In the rows, zero is written as 128.
One hidden turn or mirror swaps the rows below in pairs. Which row is each named row swapped with?
K769: [107 162 109 150 127 149 159 147 150 152 143 106 100 115 135 143]
K218: [ 89 114 124 116 115 119 130 155 150 134 141 167 142 116 116 153]
K947: [100 119  77 128 111 152 124 139 139 163 140 143 142  85 135 115]
K505: [101 148 107 126 114 131 167 135 169 104 147 125 144 126 140  93]
K396: [149 155 130 180 138 141  95 123 122 161 115 109 121 132 110  86]
K685: [157 108 117 128 117 108 166 151 126 163 133 137 109 113 125  84]
K635: [ 81 117 119 128 112 115 120 154 159 134 138 151 145 134 114 151]
K576: [121 175 128 143 129 141 120 112 169  92 125 119 152 127 146 104]
K71: [114 105  98 118 142 157 128 121  99 131 151  99 169 116 134 137]
K130: [162 127 131 155 134 129 117 119 106 168 120 108  92 118 119  85]
K885: [104 156 115 135 125 133 148 131 178  98 145 117 157 127 149 101]
K956: [107 143 111 172 137 147 151 118 158 127 110 102  98 119 123 137]
K45: [138 147 134 182 138 139  98 123 120 154 109  95 112 119 107  96]
K390: [127 131 101 113 118 126 133 134 119  86 149 132  94 131 103  90]
K698: [155 158 146 130 177 173 125 121 122 120 148 138 142 109 131 120]
K267: [176 113 137 153 131 121 127 131 107 162 121 118 100 110 124  84]
K276: [127  86 138 164 111 153 122 114 165 123 154 107 164 116 131 110]
K561: [144 124 179 128 139 116 106 157 126 133 142 138 174 146 118 113]
K145: [177 157 145 106 146 149 137 124 111 135 125 129 133 101 152 125]
K937: [111  92  87 115 135 134 132 117  94 125 133 110 159 129 133 137]
K449: [134  83 153 156 123 154 122 112 143 120 159 117 172 122 139 101]
K982: [134 150  97 111 133 126 106 141 118 169 109 160 144  92 141 117]
K93: [134 121 130 133 124 122  87  89 138 105  90 137 141 128 119 114]
K900: [124  86 102 107 116 107 115 117  92 121 117 129 138 121 123 127]
K758: [108 169 124 136 129 152 165 160 139 148 152 113 115 114 142 139]
K200: [150 146 135 175 139 140 102 128 116 161 113  95 104 127 112  93]
K998: [143 105 178 132 134 124 109 129 135 119 154 126 176 142 127 109]
K183: [149 142 168 133 143 119 110 156 123 141 144 144 180 146 121 104]
K714: [125 128 117 133 163 117 105 101 120 124  95 159 135 138 101 103]
K32: [113 131  76 124 119 134 113 147 136 168 129 152 132  84 137 110]
K20: [114 156 127 177 132 138  88 124 132 155 113  92 117 134 113 104]
K822: [131 153 169 115 137 115 117 178 125 147 150 142 161 138 126 119]
K78: [150 133 129 126 120 157 140 118 115  85 160  96 112 111 144 121]
K919: [100 155 108 159 130 151 164 127 152 137 131 102 102 112 132 139]
K512: [151  93 174 151 130 124 113 121 139 116 145 116 172 134 131 104]
K418: [157 106 123 139 122 116 154 133 111 157 129 136 102 117 125  70]
K881: [138 131 106 118 116 148 134 134 118  82 165 126  94 122 121 108]
K611: [ 69 121 113 143 107 120 108 141 154 136 124 145 136 132 110 139]
K656: [141 134 178 124 140 111 117 165 123 133 145 142 173 133 117 114]
K668: [113 114 137 114 132 123 136 166 144 135 140 170 143 109 121 158]

Swapped with K685: K276
Swapped with K900: K78
Swapped with K45: K656
Swapped with K390: K71

One hidden turn or mirror swaps the rows below in pairs. Which row is each named row swapped with?
K86: [147 151 114 155 120 147 123 117 117 120  83 174 133 121 148  93 137 124
 128  97 112  68 126 115 104]
K491: [119 150 160 168 134 181 135 144 128 131  84 125 146 121 175 120  98  91
 101 116 122 149 123 110  91]
K427: [111 157 155 146 136 133 112 134 124 137 125 162 125  99 133  85 127 103
 102  68 129  69 122 113 172]
K516: [116 150 158 161 138 177 109 147 159 153 146 126 164  99 178  56 119 104
 119 105 133 115 112  98 122]
K724: [152 167 134 122 138 166 106 105 139 135 162 109 125 111 148  98 126  75
  94 157 111 157 146 101  83]
K673: [150 150 157 135  89 109 112 139 131 134 105  93 121 123 119  86 141 102
 116 113 122 149 113 119 170]
K768: [112 124 126 179 146 176 101 112 121 152 116 172 121  68 137  81 131  84
 112 105 135 163 116 117 129]
K52: [102 130 141 172 116 144 125 112  95 118 123 154 138  86  86 111 120 109
 149 146  94 131 102 109 113]
K315: [133 131 142 159 126 141 161 121 117 119  95 178 155 101 147 114 106  99
  71 125 146 131 112 106  88]
K809: [119 146 141 150 172 110 111 131 136 121 121 145 128 109 130 116 138  88
  91  99 117 111 148 121  62]
K778: [ 98 136 150 144  79 157 115 140 129 141 119 164 118  84 176  85 128 116
  90  59 123 129 132 100 137]
K265: [106 153 134 131 131 171 105 144 138 131 101 133 120 100 151 113 118 106
  61  75 122  67 136  91 120]
K614: [ 95 154 139 159 101 159 105 124 147 131 204 143 121 103 123  93 113  93
 148 101 130 129 138  89 115]
K890: [135 163 165 112 133 136 109 115 116 148 137 178 124 107 109 108 125  98
 128 156 121 176 133 124  98]
K627: [108 123 135 150 107 139 142 127 103 141 122 141 137  97 111  98  80 117
  62 140 136 127 137  86 154]
K275: [ 99 150 148 150  65 173 113 125 126 123 117 150 123 112 109  90 113  90
 107 180 126 161 103 123 100]
K69: [140 122 133 136  95 145 124 109 126  91 117  86 110  99 127 127 121  93
 112  97 121 125 128  87 156]
K969: [111 108 147 143 110 157 147 160 121 134 113 136 121 102 147 131  93  71
  65 146 133 134 105 109 115]
K302: [101 156 141 140 116 115 109 137 127 140 115  86 120 101 126 111 112  91
 111 133 137 153 147 121  59]
K879: [ 94 153 148 129 157 182 101 106 141 142 164 124 128  87 151  93 122  99
 122  89 116 109 160  93 144]
K259: [154 149 126 114 126 135 109 106 141 125 152 141 126 133 148  97 134  79
 112 180 136 155 138 113 122]
K38: [140 141 128 138 104 132  83 111 107 114 149 142 107  90 108  80 162  88
 156 118  92 103 105 106 118]
K533: [124 157 143 132 149 136  99 126 134 126  81 157 120 112 115  86 118 110
 128 150 127 173 148 114 155]
K682: [112 159 145 148 156 156 119 128 139 131 100 128 143 107 138  79 122  92
  92  98 132  50 106 115 141]
K967: [130 146 155 140 120 137 117 131  90 124  80 153 120  98  97  86 106 141
 124 129 109 148  92 125 133]
K173: [146 159 129 148  59 156 109 110 128 131 102 153 108  99 122  64 145  81
 125 134 121 170 130 106  89]
K566: [143 197 150 110  85 168 113 106 169  92 131 135 126 118 122  85 135 104
 135  97 113 140 121 113 127]
K959: [119 157 146 139 124 141 101 136 140 141 103 174 124 141 152  82 129 111
  47 141 132 114 161 120  91]
K154: [134 130 155 127 105 149  67 143 114 141 124 105  90  91 126 101 137  74
 154 127 110 122  94 115 126]
K849: [134 167 155 128  80 198 107 119 111 147 165 112 135 109 123  99 135 104
  99 162 103 106 131 116 131]
K965: [148 154 152 141  98 162  95 130 137 103 145 116 105  92 143 104 142  59
 154  96 115 122  83 114 113]
K80: [124 158 129 146 149 125 112 129 133 137  90 172 132 106 128  81 105 101
 110 125 126  88 108  95 180]
K617: [113 148 119 170 132 142 123 103 110 134 103 146 159 103 130  75 120 147
 120 167 113 104 146  90 116]
K834: [112 164 136 113  93 149  92 152 140 148 117 157 107 143 136 103 138 131
  67 114 121 111 155 118  81]
K242: [121 155 123 160 133 125 142 141 131 135 129  97 132  96 178  95 125  89
  62 139 137 101 150 113 115]
K393: [121 127 121 127 103 143 105 147 148 118 136 123 115  81 136  77 126  88
  43 128 164 101 147 109 129]
K359: [133 148 116 171  91 109 137 100 125 112 145 129 117 133 138 107 151  94
  87  82 121 106 146  96 141]
K58: [ 91 162 138 129 103 144 103 138 127 144 118 141 100  82 105  99 116  77
 163  95 136 137 116 148  87]
K624: [136 157 141 130  94 203 112 129 144 138 166 170 134 110 128  85 116 113
 117 115 126  67 108 102 110]
K745: [137 157 118 128 115 109 111 117 131 136 155 158 116 110 133  93 144 109
 146 128 111 158 147  98 171]
K44: [135 165 154 137 120 155 100 146 131 151 122 110 110 107 162 125 115  47
 135 116 109 140  87 111  94]
K733: [114 156 140 141  93 157 100  78 133 122 109 172 120  80 108  67 141  99
 168 124 107 129 122 107 121]
K727: [ 89 161 138 132 101 113 116 115 142 153 117 129 101  95 144  75 143  63
  86 123 155  91 157 135 127]
K755: [117 161 126 113  93 183  80 111 129 116 122 118  96  78 102 103 141  86
 139 136 101 135 105 102 140]
K942: [ 99 162 141 156  68 146 112 110 135 139 172 136 132  97 137 111 115  97
 116  84 124 161 131 123  71]
K545: [ 84 154 106 142  65 186 122 113 137 118 113 155 124 101 114  75 140 111
 103 154 130 139  98 117 105]
K433: [131 143 121 115  72 131 115 120 125 143 129 136  81  93 115  93 158  67
  77  95 141 115 117 137 130]
K502: [135 156 112 158  92 118 112  89 139 109 137 179 143 116 123  85 130 143
  98  99 121 117 154 103 129]
K850: [109 159 130 165 110 149 164 141 149 127 153 123 155 115 170 124 101  84
 105  84 136 124 117  96 107]
K161: [128 164 150 138 169 157 111 136 132 129 104 139 127  96 161  77 122 103
  99 102 122 140 107 134  59]
K923: [137 164 141 110 161 162 112 115 141 136 136 164 125 122 124  96 134  88
 101 183 105 131 138 117 139]
K31: [ 94 129 149 148 107 146 152 137 111 154 139 147 153 123 154 116  84  93
  75 141 154 124 126 109 136]
K514: [172 166 163 150 135 156 112 129 136 122 106 132 128 146  93 136 103 108
 106  95 122 132 125 120 110]
K770: [123 158 143 138 105 142 109 141 124 136 161 110 125  93 120  94 105 114
 140 189 114 130 136 102 146]
K579: [118 150 168 142 101 131 119 130 141 135  92 143 122 112 143 114 111  95
  97  57 128  91 144 110  71]
K39: [138 143 155 146  63 172 106 128 134 125 141 133 129 115 143  98 110 103
 146 163 119  74 125  91 109]
K162: [ 94 152 149 155 125 132 126 141 125 128 139 132 135  97 118  94 116  83
  95  62 128  60 111 115  97]
K629: [116 180 158 149 100 156 128 140 139 158 105 177 144 123 122  70  97 119
  83  92 138 106 163 101  92]

Swapped with K433: K624
Swapped with K969: K923
Swapped with K259: K31
Swapped with K359: K614
Swapped with K733: K579
Swapped with K627: K724
Swapped with K959: K275
Swapped with K315: K890

One hidden turn or mirror swaps the rows below in pairs. Which row is each named row swapped with?
K549: [120 165 109 171  99 110 141 109 157  96  98 139 146 118 136 145 130 138]
K447: [131  75 167 120 127  98 105 167 123 112  84 129 115 154 126 114 126 138]
K334: [113 141  97 142  92  94 142 119 164  82 106 144 145 121 140 159 123 111]
K316: [132 124 119 145 124 118 128 144 133  66  88 133 116 168  98 116 111  83]
K366: [110 137 116 146 133 128 134 129 129  64  98 143 124 177 112 100 107  95]
K790: [121 155 133 132 123  93 135 130 162 116 132  79 115  87 127 134  91 112]
K573: [ 82 135 133 108 158  96 111 141 135 126 127 118 149 178 151 111 113 113]
K434: [115 147 113 139 124  89 134 121 161 119 128  83 131  90 121 119  74 115]
K72: [167 111 141 129 149 117 138 143  93 114  95 132 121 134  92 101  88 135]
K202: [145  91 178 137 130 125 117 147 109 114 101 148 119 140 123  84 120 122]
K600: [108 122 116 131 118 107  99 148 127  71  95 138 129 173 104 110 105  82]
K593: [122 119 123 157 117 104 123 145 112  62 101 145 108 137 105 119  86  83]
K915: [ 88 146 136 115 161 124 109 144 141 137 125 140 148 161 125  85  94 119]
K190: [ 87 137 138 122 157 113 114 149 154 133 134 119 141 176 149  99 113 124]
K615: [132 164 119 142 142  96 140 119 155 115 128  92 133  94 119 130  71 120]
K966: [143  89 174 132 129 108 110 161 108 103 104 139 118 146 113  88 121 121]
K55: [ 84 130 144 124 158 143 105 160 138 119 140 133 144 157 140 101 115 128]
K859: [119  95 152 157 108  98 140 116 143 122  71 124 141  88 133 144 118 158]
K348: [126 108 124 104 116  98 130 139 115 137  79 156 155 120 142 167 126 151]
K177: [105 148 119 141 145  91 115 137 152 122 132  90 121  85 134 150  82 138]
K213: [111 141 111 152  91 105 152 110 149  95  94 148 163 126 138 144 144 118]
K378: [102 152 105 135  93 106 144 129 140  94 103 140 150 131 144 152 160 121]
K330: [ 81 144 146 119 147 126 105 144 141 115 136 133 144 168 146  91 106 113]
K731: [122  91 154 151 106 105 141 115 122 110  75 117 132  86 133 151 110 153]
K830: [129 111 129 126 108 101 137 123 106 131  70 139 153 125 152 148 138 166]
K693: [ 95 134 123 168 106 105 140 122 137  94 100 167 142 135 159 152 138 133]
K199: [102 133 111 138 123 109 121 131 151 110 125  81 122  73 123 142  87 127]
K230: [109 150 115 140 123  98 124 120 167 109 121  84 117  89 134 144  81 121]
K6: [115 142  98 140 124  87 142 136 152 118 127  79 118  91 127 129  83 115]
K877: [129 120 132  98 127 100 127 125 122 136  76 138 143 129 148 167 139 158]
K706: [140  87 182 130 130 123 116 159 106 101 105 151 127 146 124 109 116 128]
K618: [ 77 140 143 123 164 116 102 150 120 124 142 125 146 146 137  95  95 126]
K462: [125  84 151 148 106  97 132 117 140 129  69 121 125  88 137 146 118 142]
K410: [ 70 137 155 118 157 119 119 143 150 132 119 121 148 165 141  97 108 112]
K464: [118 139 115 144 132 133 136 149 133  69  85 135 126 149  85 117  95  86]
K583: [169 107 142 125 133 118 125 154 100 102  76 140 125 133  97 113  82 124]
K310: [116 153 101 129 125  86 119 122 158 128 122  84 112  93 131 140  95 130]
K150: [ 84 137 132 126 158 120 127 158 147 136 132 135 150 170 144  94 108 118]
K244: [125  96 125 113 122  85 137 129 120 144  83 139 153 123 141 159 128 161]
K286: [159 122 131 126 143 129 136 139  78 107  82 129 110 128  96 110  94 134]
K777: [161 130 144 109 144 127 131 131  91 108  83 134 127 122  91 107  84 122]
K847: [139 110 160 152 106 109 148 123 128 119  84 129 145  79 117 111 106 161]

Swapped with K830: K583
Swapped with K410: K790
Swapped with K573: K615
Swapped with K731: K706

